[ -25 -112   49  -70  118   87  -61]  <87>
[ -50 -117   62  -74  109   63  -33]  <28>
[ 27  55 -32  35 -49 -23   9]  <8>
diff <87>: [ -25 -112   49  -71  118   87  -61]  4, [-70]
diff <87>: [ -25 -112   49  -70  117   87  -61]  5, [118]
diff <87>: [ -26 -112   49  -70  118   87  -61]  1, [-25]
diff <28>: [ -49 -117   62  -74  109   63  -33]  1, [-50]
diff <87>: [ -25 -112   50  -70  118   87  -61]  3, [49]
diff <28>: [ -50 -117   63  -74  109   63  -33]  3, [62]

[  7 -40  10 -52   1   1   2  19  -1  19 -14  30  39  -3 -69  16  54 -10
  17 -18  52 -27   5   3  16  -2  29  23 -25   0  11   2  41 -46  57 -26
  -3 -21  27  64 -40   0  30] = <18>
[ -4  13  -2  -6 -12   4  25  -2  -7   5  -9  20  28   2   5   3   4  13
 -13 -12  13 -13   1  11   4  11  20  -4  -7  39   2   0   9 -13  15 -16
  -2   7   5   9  14   4 -10] = <156>
[  1  -9   8  -4   4   4 -15  -2  18  -3   1  -8   2  -4 -10   4   7  -9
  -3   1   7  -9  -1  -2  -8  -3   9  -3 -16   1  -3   3   1   4   8  -9
  13  -4   1  -4  -9   3  -2] = <38>
[ -5   9  48  11 -11   4 -19   9  -9 -12  13  -8   8 -20 -16  25  -5  -5
 -19  20 -12   2 -24 -12 -51   4 -24  -7 -42 -16  13  -1   9  31  25 -45
  19  -3  11  -7 -37 -19  -7] = <64>
[  3   5   3   5  -7  -5   0   8  -4  26   0  -7  -8 -10  -3   4 -25 -10
  -2   3   3  -5   5  -4  17  11  -4   7  -2  -1  -6  -5  15   3  11  14
  -8   3  -8 -37 -14  -6 -16] = <29>
[ -5   9  48  11 -11   4 -19   9  -9 -12  13  -8   8 -20 -16  25   9  -5
 -19  20 -12   2 -24 -12 -51   4 -24  -7 -42 -16  13  -1   9  31  25 -45
  19  -3  11  -7 -37 -19  -7] = <96>
diff <29>: [  3   5   3   5  -7  -5   0   8  -4  26   0  -7  -8 -10  -3   4 -25 -10
  -2   3   3  -5   5  -4  17  11  -4   7  -2  -2  -6  -5  15   3  11  14
  -8   3  -8 -37 -14  -6 -16]  30, [-1]
diff <96>: [ -5   9  48  11 -11   4 -19   9  -9 -12  13  -8   8 -20 -16  25   9  -5
 -19  20 -12   2 -24 -12 -51   4 -24  -7 -42 -17  13  -1   9  31  25 -45
  19  -3  11  -7 -37 -19  -7]  30, [-16]
diff <64>: [ -5   9  47  11 -11   4 -19   9  -9 -12  13  -8   8 -20 -16  25  -5  -5
 -19  20 -12   2 -24 -12 -51   4 -24  -7 -42 -16  13  -1   9  31  25 -45
  19  -3  11  -7 -37 -19  -7]  3, [48]
diff <18>: [  7 -40  10 -52   1   1   2  19  -1  19 -14  30  39  -3 -69  16  54 -10
  17 -18  52 -27   5   4  16  -2  29  23 -25   0  11   2  41 -46  57 -26
  -3 -21  27  64 -40   0  30]  24, [3]
diff <29>: [  3   5   3   5  -7  -5   0   8  -4  26   0  -7  -8 -10  -3   4 -25  -9
  -2   3   3  -5   5  -4  17  11  -4   7  -2  -1  -6  -5  15   3  11  14
  -8   3  -8 -37 -14  -6 -16]  18, [-10]
diff <96>: [ -5   9  48  11 -11   4 -19   9  -9 -12  13  -8   8 -20 -15  25   9  -5
 -19  20 -12   2 -24 -12 -51   4 -24  -7 -42 -16  13  -1   9  31  25 -45
  19  -3  11  -7 -37 -19  -7]  15, [-16]
diff <96>: [ -5   9  48  11 -11   4 -19   9  -9 -12  13  -8   8 -20 -16  25   9  -5
 -19  20 -12   2 -24 -12 -51   4 -24  -7 -42 -16  14  -1   9  31  25 -45
  19  -3  11  -7 -37 -19  -7]  31, [13]

[ 51 -19 -33 -42 111 -49  60  64  -1] : <119>
[-25 -36  16 -17  30   7  42  -2  -3] : <21>
[-38   6  24  27 -70  37 -32 -42  -1] : <152>
[ 21   1 -12 -11  24 -13  10  16  -1] : <27>
[-59 -30  34   0 -17  22  19 -31   4] : <86>
[13  9 -7  2  3 -4 -9  5  2] : <133>
[ 13   9  -7   2   3  31 -22 -35  12] : <167>
diff <152>: [-38   6  24  28 -70  37 -32 -42  -1]  4, [27]
diff <133>: [ 13   9  -7   2   3  -4 -10   5   2]  7, [-9]

[102 105 -59 -24 -39  21]  <109>
[ 45 109 -60 -54 -71  19]  <114>
[-108 -121   63   16   40  -39]  <136>
[102 105 -59  -8 -28  12]  <76>
[ 45 109 -60 -54 -71  34]  <143>
diff <136>: [-108 -121   64   16   40  -39]  3, [63]
diff <114>: [ 45 109 -59 -54 -71  19]  3, [-60]
diff <109>: [102 105 -59 -24 -38  21]  5, [-39]
diff <143>: [ 45 109 -60 -54 -72  34]  5, [-71]
diff <114>: [ 45 110 -60 -54 -71  19]  2, [109]
diff <143>: [ 45 109 -60 -55 -71  34]  4, [-54]
diff <136>: [-108 -122   63   16   40  -39]  2, [-121]

